Each row has a name. Each piece below is followed by the name of the row it came from. Each question is about the rows just above it.

[ -55   36   52  -56  -28  -22   64   27   45  -32   71  -24   21 -105
   43   40   -7    1  -11   45  -11   85   20   21   59   10   43   15
  -44   24   34  -21]  <18>
[ -15   45  -42  -35  -44    6  -14   -4   38   14  -35   21 -105   21
  -12  -24   20  -14    4  -34   34  -20  -27  -63   12   94    9   15
  -18   -9   35  -45]  <83>
[ -27  -63   12   94   10    6  -14   -4   38   14  -35   21 -105   21
  -12  -24   20  -14    4  -34   34  -20  -27  -63   12   94    9   15
  -18   -9   41  -47]  <13>
[ -15   45  -42  -35  -44    6  -14   -4   38   14  -35   21 -105   21
  -12  -24   20  -14    4  -34   34  -20  -27  -63   12   94    9   15
  -18   -9   41  -47]  <90>
Where do [ -15   45  -42  -35  -44    6  -14   -4   38   14  -35   21 -105   21
  -12  -24   20  -14    4  -34   34  -20  -27  -63   12   94    9   15
  -18   -9   41  -47] appear?  <90>
which: [ -15   45  -42  -35  -44    6  -14   -4   38   14  -35   21 -105   21
  -12  -24   20  -14    4  -34   34  -20  -27  -63   12   94    9   15
  -18   -9   35  -45]  <83>
which: [ -27  -63   12   94   10    6  -14   -4   38   14  -35   21 -105   21
  -12  -24   20  -14    4  -34   34  -20  -27  -63   12   94    9   15
  -18   -9   41  -47]  <13>

[  0   1  -2  -5  -4  -1  -5   0 -21 -56   0  -3  -3   4  -1   0   4  -2
   8   3   2  -1   1   2  -3   1   4   2   3] = <145>
[-16  -8  38  25 -76   7  32  57 -33 -56  58 -73   3  -2  21 -23 -13 -21
   8  38 -27  16  17 -59  28  40  -4 -66  60] = <126>
[  9  -3   2   0   3   2   6   3 -22 -56  -2   2   2   1   1   3   0  -2
   8   7  -6   0  -6  -2  -5  -2  -6   1   1] = <25>
[ 31 -10   8 -26   0  59  -5  48 -27  25   0  -2  -4  -5  -1  -4   1  -5
   8  -1  -2   2   2   0   3   4  -2   2  -8] = <48>
[ 26  -7 -45 -93 -46  13  52  63  -8 -56 -44  13  33   0 -59  28  31 -10
   8 -26   0  57  -5  48 -27  25 -33 -29  40] = <62>
[  1  -1   3   2  -1   0  -3  -3 -22 -56   2   3   0   0  -3   2   2   0
   8  -4   2   4   3   2   3  -2  -3   3  -7] = <109>
Which row holds [  0  57  -5  48 -27  25 -33]?  <62>
which: [ 31 -10   8 -26   0  57  -5  48 -27  25]  <62>

[  3  -5 -15   3] = <167>
[  3   0 -18  -5] = <47>
[  3  -5 -15   0] = <158>
[ 2 -2 45  1] = <110>
[-1  0 18  1] = <24>
[ 2 -3 18  0] = <173>
[ -1   0 -25  -2] = <70>
[  0  -5 -18   0] = <115>
[ 2 -3 99  2] = <169>
[ 2 -5 30  1] = <4>
[ 2 -5 -4  1] = <163>
which: [ -5 -15   3]  <167>
The row with [ 2 -5 -4  1] is  <163>
which: [  3  -5 -15   0]  <158>
which: [ -5 -18   0]  <115>
Which row holds [3 0]?  <47>

[-94  17  14  25   5  -5 -22] : <14>
[-93   3  13  14  -4  35  -6] : <43>
[16  3 14 35 13 -4  7] : <76>
[-20 -15 -10  -3  -8 -12 -28] : <89>
The row with [-4 35] is  <43>
which: [ 3 14 35 13 -4]  <76>

[-12 -11 -32   3  14   2 -30 -12  10  12] -> <44>
[-13  -2  31  11 -12 -11 -32   4 -13 -22] -> <23>
[  4  35 -63  31 -13  -2  31  11 -10 -12] -> <87>
which: [-13  -2  31  11 -10]  <87>
The row with [-12 -11 -32   4] is  <23>
which: [  4  35 -63  31 -13  -2  31  11 -10 -12]  <87>
[-32   3  14] is in which row?  <44>

[-63  48 -63 -29   7  46  -2 -46  -6 -24]  <63>
[ 11 -29 -46  -2   7  -6 -63  46 -22  15]  <34>
[ 11 -32 -63 -29   7  46  -2 -46 -36  15]  <33>
[-46  -2   7  -6] is in which row?  <34>
Which row holds [ 11 -29 -46]?  <34>
which: [-63  46 -22]  <34>
[ 11 -29 -46  -2   7  -6 -63] is in which row?  <34>
which: [ 48 -63 -29   7  46  -2 -46  -6]  <63>
which: [-63  46]  <34>

